Rows swapped in pairs by one turn or mirror: which row each one swaps with
The rows were stretched afterwards, more along some directions than others.
J157: [  8.9   2.0 -37.7  12.8   1.8  -0.5   8.3   4.4   8.2   5.3  21.1  -9.8
   4.8 -15.6   1.5   4.9  -1.7  16.5  -3.3   2.3  -4.0   3.1 -31.6   0.7
  13.5   2.2]
J795: [ -0.9  -7.5 -13.7  21.0 -10.6  18.5  12.0  -2.1  15.6  -4.2   3.1   2.0
   1.4   3.0   3.1  21.8   8.2  -3.0 -12.0   2.0  -0.8  -9.0   8.7   4.7
  -7.1   9.8]
J987: [  4.9 -24.8  -2.2  16.6   2.8  -3.3  12.9   3.9   1.7  -4.2   2.7   4.9
  -6.4  -2.2  -5.3   0.3   5.8   0.3   6.4  -4.5   0.2  -0.3  -3.1   5.6
  -2.4   1.3]
J480: [ -2.8  -2.9 -13.5  -0.2   6.4  -7.7   8.0  -0.9 -20.0   1.0   0.1   9.5
 -13.1  -7.9   8.7  -3.5  -6.2 -17.2   2.0 -15.1   3.9   0.8  -0.6  -6.7
   9.6  -0.3]
J33: [-15.1  -0.6  -6.4   9.7   1.7  11.9  15.7  -5.4  -8.6   9.6 -10.6   4.4
 -10.4 -34.8  10.5  -7.3  -4.9   3.1  -0.5   2.6  -2.3   0.5 -15.2  -0.1
  16.2  -1.6]
J844: [  8.4   0.4 -24.0   1.9  -2.3  -5.4   3.2   3.7  -4.3  12.2 -11.7  -1.5
   4.2 -10.5   2.8  -8.8   2.4  15.0   2.6   4.4  -6.2   2.4 -18.4   3.0
  -3.1 -14.5]
J319: [ -5.3 -11.6 -27.3  -2.5  10.8  -7.3  12.2   1.2 -15.5  -1.7   9.0   6.4
 -10.1 -12.2   5.9   5.4   5.3 -13.5   3.5 -13.3   4.8   5.7  -1.9  -5.9
   9.4   1.4]
J377: [-10.9 -11.3  -4.3  10.8   2.2  19.6  10.8   3.6 -10.1 -11.7  -6.6  -7.3
  -6.3 -25.5  12.6   4.1   0.6  13.4  -4.3  22.2  -9.1   1.0 -15.3  -2.5
   6.8  12.1]
J639: [  6.5 -24.0 -17.8  13.0  14.9   1.3  11.6   9.4   5.2 -13.2   8.1   1.3
 -11.9  -5.6  -5.0  -4.1   2.0   4.2   3.1   3.9 -10.0   4.6 -13.1 -10.2
   4.0   6.1]
J762: [ 10.5   1.0 -41.1   7.6   5.2   0.7   7.9   4.2   4.0  13.0  11.5  -2.0
   4.3 -21.5   2.4  -1.9  -1.9  17.4  -2.2   1.6  -2.5   7.7 -35.9   4.0
  10.6  -4.4]
J461: [  0.6   2.9   4.9  -5.0  -8.7   5.8   3.6   8.6  -5.9 -10.0 -26.1  -5.1
  -4.1  -4.0   6.0   4.8  13.6  14.5   3.1  20.5  -6.0 -16.7   9.2   2.6
  -5.5  -1.1]
J435: [  3.2  -5.8 -28.7   3.6 -11.8   3.5   5.4   8.4  -6.8   4.0 -14.7 -12.9
   6.2 -18.9  -4.4  12.5  -9.8  13.2  -5.0   4.4  -5.3   0.8 -17.8  -5.7
  -6.2   5.1]
J267: [  2.8   3.6   2.2  -3.3 -10.7   4.0   4.5   4.0  -6.6  -6.6 -26.7  -3.6
  -0.6  -3.6   5.9  -0.2   9.8  15.7   3.5  18.6  -7.6 -16.3   7.8   1.9
  -3.2  -2.7]
J837: [ -1.6  11.3 -15.4  -0.3 -19.2   7.2   6.2   2.1  -0.7 -12.3 -10.9 -17.9
 -12.8  -2.6   0.7   5.1  -4.4   6.1   1.1 -15.1  -9.3  -4.8  12.2  -2.8
   3.7   9.2]
J626: [  2.7 -20.4  -6.2  16.0  -2.8  10.0   2.8   9.2  -1.0   0.3  -0.7 -14.1
   8.9  -7.5   5.1  13.9  -2.2  17.9 -14.4  28.3   6.2  -4.6 -11.2   2.8
  -5.2   9.9]
J159: [  0.3  -3.1 -15.2   2.7   4.0  -4.2  14.5   0.5 -12.7 -20.4 -20.4  -1.5
 -14.4 -19.2  11.7 -22.1 -10.8  -6.6  -1.5  -2.2  -4.0  -3.1   1.5 -10.5
  20.8  -1.8]
J702: [ -4.9  -2.9 -28.0 -18.4  -2.2 -16.0  -0.2  10.4 -16.8  -0.5 -20.9 -21.1
   6.5 -22.0   0.3  -0.9  -8.3  11.3   1.7  -6.5  -5.1   3.7 -11.6   1.5
   4.9  -8.3]
J261: [ -3.3 -15.3 -26.2  -1.3  12.1  -3.7  10.3  -0.2 -11.4   0.1   9.8  13.9
 -12.7  -9.6   4.7   4.5   3.9 -13.0   0.6 -10.9   2.3   5.0   1.5  -8.4
   9.0   0.8]
J990: [ -2.9  -4.0 -15.3 -19.0   0.1 -14.6   1.1  13.4 -17.3  -7.4 -19.8 -20.9
   0.5 -22.2   2.1  -0.2  -1.9  12.2   2.8  -1.9  -3.8  -0.3 -10.5  13.1
   2.9 -13.2]
J92: [  6.1   3.9   0.4  -5.0 -12.2   5.5   2.7   4.8  -5.7  -3.3 -26.4  -5.2
   0.6  -4.8   5.2  -0.4   8.6  20.3   4.0  17.1  -8.7 -12.0   4.8   3.7
  -8.3  -4.9]
J757: [ 14.0 -16.8 -19.1  13.4 -11.8  -2.3  -7.0   4.1  -1.5   5.3  13.5 -17.5
   8.4  16.8  -9.4  11.2  -6.4   9.0  -0.4  -0.9  -7.4   2.5  -3.0   4.7
  -0.9   3.8]
J446: [-13.9  -2.0  -2.4  11.7   0.0  16.1  17.3  -4.6  -8.0   6.5  -8.7   4.4
 -11.3 -34.2  12.7  -2.6  -5.5   3.3  -2.5   5.2  -1.7  -1.1 -11.3   0.0
  13.8   0.0]
J448: [ -1.3   8.5 -14.6  -0.5 -17.8   5.9   4.7   2.3   0.7 -10.9  -5.0 -18.0
 -11.9  -0.8   1.0   7.4  -3.7   2.5  -1.7 -17.2 -11.1  -6.4  16.1  -3.6
   6.8   8.3]
J200: [ -0.2  11.8 -15.6   8.0 -19.1   9.5   5.8   2.0   5.1  -9.6  -1.4 -18.7
 -10.9  -4.3   3.1   7.5  -4.5  10.2  -2.7  -8.7  -5.5  -9.7   5.1  -0.1
  10.1  10.7]
J474: [ 7.4 -8.1 -5.9  5.9 -4.0 -1.7 -5.4  0.5  6.0 16.5 16.1 -5.1  3.8 15.4
 -4.3 17.7  5.2  2.0 -3.1 -4.1 -0.1 -9.4 10.3 13.6  2.9 -2.6]
J658: [  0.5   5.3  -6.6  -1.8   6.8  -5.6   8.0  -0.8 -14.4   1.3  -6.0   9.7
 -12.4  -3.7   8.5  -4.5 -12.0 -19.2   1.6 -13.5  -2.4  -4.1   3.9  -6.8
  10.3   0.9]
J513: [  0.1  -4.9 -31.1  -8.5  -8.3  -4.4   0.5   8.9 -13.7   3.6 -17.4 -15.8
   6.4 -22.5  -3.0   4.5  -8.7  13.9  -4.7  -1.3  -3.9   4.6 -15.9  -2.9
  -2.0  -3.1]
J619: [ 11.1   2.0 -13.9  -0.5  15.0   4.4   7.4   8.7   8.0 -12.2   6.0   5.7
 -10.4  -0.6   4.4  -5.4   0.7  10.2  -4.1  10.5  -7.4  -4.5  -4.0 -16.6
   6.4  11.7]
J337: [  6.2   0.5 -37.9  11.1   2.0  -0.7   7.0   3.2   6.2   8.8  13.1 -11.9
   7.1 -22.4   2.5   4.3  -1.5  17.6  -4.8   2.5  -2.4   3.8 -33.1   4.4
  13.5  -4.8]
J741: [  9.6   0.5 -11.9  -1.3  12.9  10.4   6.9   6.6   5.1 -14.9  -0.7   7.4
 -13.5  -3.5   5.4  -1.9  -0.6  11.8  -8.8  14.8  -9.5  -9.8   4.1 -16.7
  10.5  11.4]
J686: [-10.8  -9.7 -10.3  13.7   0.1  22.1  13.6  -1.5  -8.2  -9.4  -7.7  -5.4
  -4.6 -28.2  13.7   1.0  -2.8  16.7  -6.2  18.7 -11.6   2.7 -16.6  -4.4
   9.1  13.0]
J6: [ 13.3   1.9 -21.4  -1.1  -3.0  -5.3   3.7   5.9  -3.9   9.1 -13.8  -1.6
   5.5 -10.2   1.6  -7.0   1.9  17.5   2.9   6.5  -7.8   0.4 -15.8   1.9
  -4.6 -14.1]
J345: [  7.4   8.3  -5.9   0.0  10.1  11.1  12.7   6.7   5.9 -14.1  -5.3   9.5
 -16.1  -5.0  10.5  -3.4  -0.7   5.8  -7.2  13.9  -5.4 -14.8   5.9 -13.5
  12.7  12.7]
J823: [ -1.2   2.4  13.2  -3.8  -7.6   9.0  -1.5  10.5  -1.8 -10.4  -1.1 -16.7
  -8.9   1.4  14.9   1.0   0.5   7.9  -6.2  26.6   1.9 -20.8   6.3   7.3
  -5.9  -8.3]
J858: [ 12.2 -18.5 -21.2  10.3 -11.8  -4.5  -2.7   5.2 -11.9  -1.6   3.5 -20.0
   5.6   8.4 -11.0   5.2 -10.9   5.9   6.1  -2.4 -10.9   7.4  -9.2   0.3
  -2.7   3.7]
J894: [ 10.6   1.9 -33.3   5.1  -2.2  -7.7   1.9   2.8  -2.7  12.2  -1.2  -9.7
  10.2 -12.2   4.3  -8.2  -1.0  18.7   1.7   5.1  -6.1   4.4 -26.7   4.9
   2.5 -15.1]
J943: [ 15.2 -15.2 -14.5  11.1  -7.5  -4.9  -6.2   4.6  -1.0   8.7  15.1 -15.0
   7.4  17.4  -9.0  11.8  -2.4   6.8  -1.6   0.6  -6.4  -2.5  -0.9  11.1
  -1.0  -0.9]
J242: [ -5.8   2.2   0.2 -12.4  -4.4  -0.3  -2.9   8.8   3.7 -13.1  -8.3 -20.3
  -6.5   2.4   9.2  -5.7   1.1  -1.9  -1.7   7.5  -5.3 -11.2  11.9   7.1
  -4.1 -18.2]
J131: [  0.5 -10.2  -5.1  13.7  -6.8   6.4   8.6   2.2  11.6  -8.8   5.4  -0.1
  -5.6   2.7   6.6   7.7   9.8  -7.1  -4.2  -1.8   4.3  -8.5   7.8  11.2
  -5.7  -5.1]
J789: [  9.8 -16.7 -25.5   4.0  12.5   3.2   5.7   4.4   9.9 -11.2  -1.1  -2.1
   0.4 -14.3  -0.8  -8.6  -6.0   3.9  -8.1  -1.6 -12.5   7.2 -10.9   2.8
  10.6  -5.7]
J282: [ 11.9  -4.4 -11.5   4.6  13.2   6.9   9.3  10.5   3.4  -9.6   1.4   4.4
 -10.2  -5.9   1.2  -2.9   1.2  16.4  -3.2  15.0  -9.6  -5.7  -9.9 -15.2
   5.6  13.4]
J667: [  1.7 -10.4   4.4  10.2  -7.8  11.3   1.8  11.7  -2.2  -1.7  -0.1 -14.7
   5.1  -0.8   7.3  12.6  -4.4  13.4  -8.6  31.8   1.4 -12.3  -7.9   5.2
  -8.5   5.6]
J857: [ -4.7   3.0   6.2  -9.0  -4.2   3.2   0.4   9.2  -2.0 -16.1  -4.7 -14.6
 -11.9  -0.8  15.9 -11.2  -2.9  -4.0   1.1  16.0   1.7 -14.0   8.1   2.0
  -2.1 -15.5]
J803: [-5.6  4.7 -3.4  3.0 -1.0  2.3  6.5 -2.9  1.1 21.3  6.6  6.1 -2.1 -9.6
  5.9  5.3  2.8 -2.0  0.4 -4.6  7.4 -6.3 -2.3 15.3 10.3 -7.1]
J794: [ 12.2 -22.3 -15.9   5.8  12.6   2.5   6.7  13.4   5.1 -10.9   1.5   1.4
  -7.9  -3.0  -4.8  -7.1  -1.5  13.8   1.0  10.3  -9.4   4.1  -8.6 -10.8
  -1.9   4.4]
J969: [ -1.8  -7.3  12.8   4.7  -6.8  10.8   0.3  10.2  -3.5  -7.1  -5.8 -15.1
  -5.9  -0.7  10.7   6.2  -4.2   6.5  -7.1  29.9   3.2 -21.0   4.2   5.0
  -4.7  -5.1]
J185: [ -2.0  -2.3  13.4   4.9 -10.5   8.4  -1.4  10.4  -5.3  -7.1  -1.6 -17.6
  -1.1   1.9  10.3  10.4  -2.2  10.5  -6.7  29.2   2.6 -19.7   0.5   6.2
  -8.3  -0.3]
J994: [ -3.5   0.6 -15.9 -11.8   1.2   4.0   0.2   3.0   3.9 -18.1  -3.1 -14.8
  -6.4  -8.9  12.4 -15.3  -3.6  -1.7  -4.8   4.6  -7.2  -0.6   2.6   2.2
   4.3 -21.4]
J683: [  9.7   1.4 -11.3   4.3  12.8  10.4   5.8   8.3   8.3 -12.8   4.5   5.3
 -13.2   0.5   5.4  -1.7  -0.1  11.1 -11.2  15.7  -6.2  -9.5   0.7 -16.0
   8.3   9.5]
J333: [  5.1   6.9  -6.1   1.1  13.3   6.4  12.1   2.4   2.3 -14.4  -7.6   9.1
 -15.9  -8.3  16.0  -7.5   0.1   0.1  -9.9  10.6   3.5 -14.0   9.0 -11.9
  18.3   9.4]
J455: [ -0.6  -2.3 -28.3  -9.1   9.6   0.3   2.2   2.8   6.8 -15.7   0.8 -10.6
  -1.3 -13.8   9.3 -15.3  -6.0  -1.0  -6.7  -1.5 -10.9   6.7  -4.9   0.1
  12.9 -15.5]
J886: [  2.7  -1.8 -33.2 -10.8   3.2   5.2   1.4   1.3   7.6 -16.4  -3.2 -14.3
  -2.7 -14.6  11.2 -14.9  -4.0   5.5  -9.1   1.0 -11.5   5.1  -3.2  -0.2
   8.2 -18.1]
J463: [ 13.0  -7.6 -13.0   0.4  12.7   8.5   6.6  10.6   6.6 -12.3   5.5   4.2
 -11.5  -4.1   1.1  -3.8   2.8  16.3  -4.5  18.0  -8.7  -5.5  -5.7 -14.2
   4.8   9.7]
J176: [ -3.4  -5.0 -29.9 -18.4   0.7 -12.7   2.4  11.5 -16.8  -0.2 -15.3 -21.2
   7.3 -24.6  -1.9   2.5  -5.6  10.9   0.6  -5.3  -5.5   7.1 -13.9   4.9
   2.9  -7.8]
J981: [ -2.4  -1.6  18.4   7.4  -7.2   7.3  -1.3  10.9  -3.0  -5.4  -1.4 -15.6
  -3.2   4.7   8.4   7.9  -4.1   8.0  -8.3  26.7   3.8 -19.8   2.2   5.8
  -5.6  -1.4]
J829: [-3.4 -0.5 -6.5  7.4  3.5  0.4  5.5 -4.5  7.5 18.8 11.9  6.2 -2.2 -2.1
  3.5 11.8  6.0 -2.1 -5.0 -9.4  4.2 -6.7  7.6 12.6 12.9 -5.9]
J399: [ -8.3 -16.4 -28.8   1.9   8.7  -6.7  10.2  -1.0 -15.9  -0.1  10.3   5.8
  -8.8 -12.1   6.7   5.4   2.2 -12.3   2.9 -11.7   5.5   7.3  -5.3 -11.0
  11.1   4.5]
J488: [  9.5  -3.9 -13.1   9.4  11.0   1.5  10.1   2.0   2.6  -9.7 -10.4  -0.3
   1.4 -10.1   0.5  -7.0 -14.0  -2.4  -5.8  -2.1 -15.3  -2.0 -10.4   4.1
  13.8   2.2]
J201: [ -5.0   2.8  13.9  -1.5  -9.6  11.4  -1.0   8.5  -4.1  -5.9  -4.6 -16.6
  -6.3   0.7  14.7   5.5   0.2   5.8  -6.8  27.0   2.1 -22.2   7.4   5.1
  -5.4  -6.4]
J678: [  8.3 -25.2  -9.2  14.1   8.6  -2.3  11.3   8.2   4.7  -8.9   2.4   4.4
  -8.0  -0.8  -7.7  -3.8   4.0   5.8   4.7  -1.8  -6.0   3.5  -5.9   0.1
  -3.7   0.2]
J305: [ -7.7 -15.7 -32.9  -4.9  12.0  -0.4   9.3  -0.9  -8.4  -5.6  18.8   7.4
  -7.7 -13.5   5.3   9.1  12.4  -8.0  -0.1  -6.4   4.3  11.6  -4.1  -8.1
   9.5   3.4]
J527: [ -1.4 -28.2 -23.0  13.1 -11.4   4.8   3.8   4.6  -2.3  -1.4  -9.3 -14.2
   9.6  -5.9  -1.2   8.4  -2.2  14.9 -12.4   3.5  -3.9  10.6   0.3   0.7
 -10.5   5.1]
J538: [ -3.3   1.6 -26.2 -19.2  -3.7 -13.8   0.5  12.1 -15.9  -1.6 -16.4 -22.3
   6.4 -25.6   1.7  -2.5  -8.9  11.4   1.5  -1.4  -5.0   3.4 -18.2   5.7
   1.6 -11.7]
J414: [ -1.9   0.3  -3.2   3.8  -2.6   2.6   1.8  -0.7   7.2  16.2   8.5  -1.4
  -1.4   2.2   2.8  13.3   2.2   1.8  -6.8  -3.9   1.2 -11.6  12.2  15.3
   9.5  -7.7]
J321: [ 13.2 -20.3 -20.0  13.5 -17.5  -3.9  -3.1   9.4  -9.0  -1.9   4.3 -25.8
   5.2   8.8 -10.8  11.8  -8.0   9.5   2.3  -1.9 -11.3   1.7  -6.7   2.7
  -6.0   2.5]
J720: [  2.2 -26.3  -5.4  18.9  -0.3  -0.3  11.0   7.3   5.7  -4.7   2.5   1.9
  -4.7   0.6  -3.9   7.8   7.6   0.7   2.1  -0.7   1.4  -3.1   1.2   8.3
  -5.9  -1.3]
J912: [ -0.5  14.3 -23.6   5.1 -12.4  11.8   8.4   1.3   9.3  -7.7   5.1 -17.2
 -10.2 -11.5   3.6   8.6  -0.2  12.2  -7.3  -6.5  -6.5  -8.3   0.1  -0.1
  13.4  11.5]
J944: [-13.5  -2.0  -7.0  12.5   1.1  12.1  15.0  -7.8  -1.4  15.1  -4.5   6.9
  -8.5 -27.2   7.2   0.3  -1.0   5.0  -2.7  -2.5   0.2  -2.1  -3.9   3.0
  18.0   1.1]
J665: [  4.5   9.4 -32.3   9.1  -5.0   6.3   6.7   3.7   8.6  -1.8  14.7 -17.0
  -3.2 -17.1   4.8   8.3  -0.9  15.9  -4.9  -0.6  -4.3  -5.0 -21.8   0.8
  14.7   6.0]
J334: [ -7.9  -7.1  -7.1  12.1  -0.3  21.6  14.9  -2.1 -10.4  -9.0  -8.8  -2.3
  -8.8 -31.1  14.0  -2.7  -2.7  14.4  -1.5  19.2  -9.2   1.1 -17.2  -5.2
   9.9   9.7]

J527 pairs with J159
J6 pairs with J446
J803 pairs with J762
J858 pairs with J837
J414 pairs with J157
J795 pairs with J488

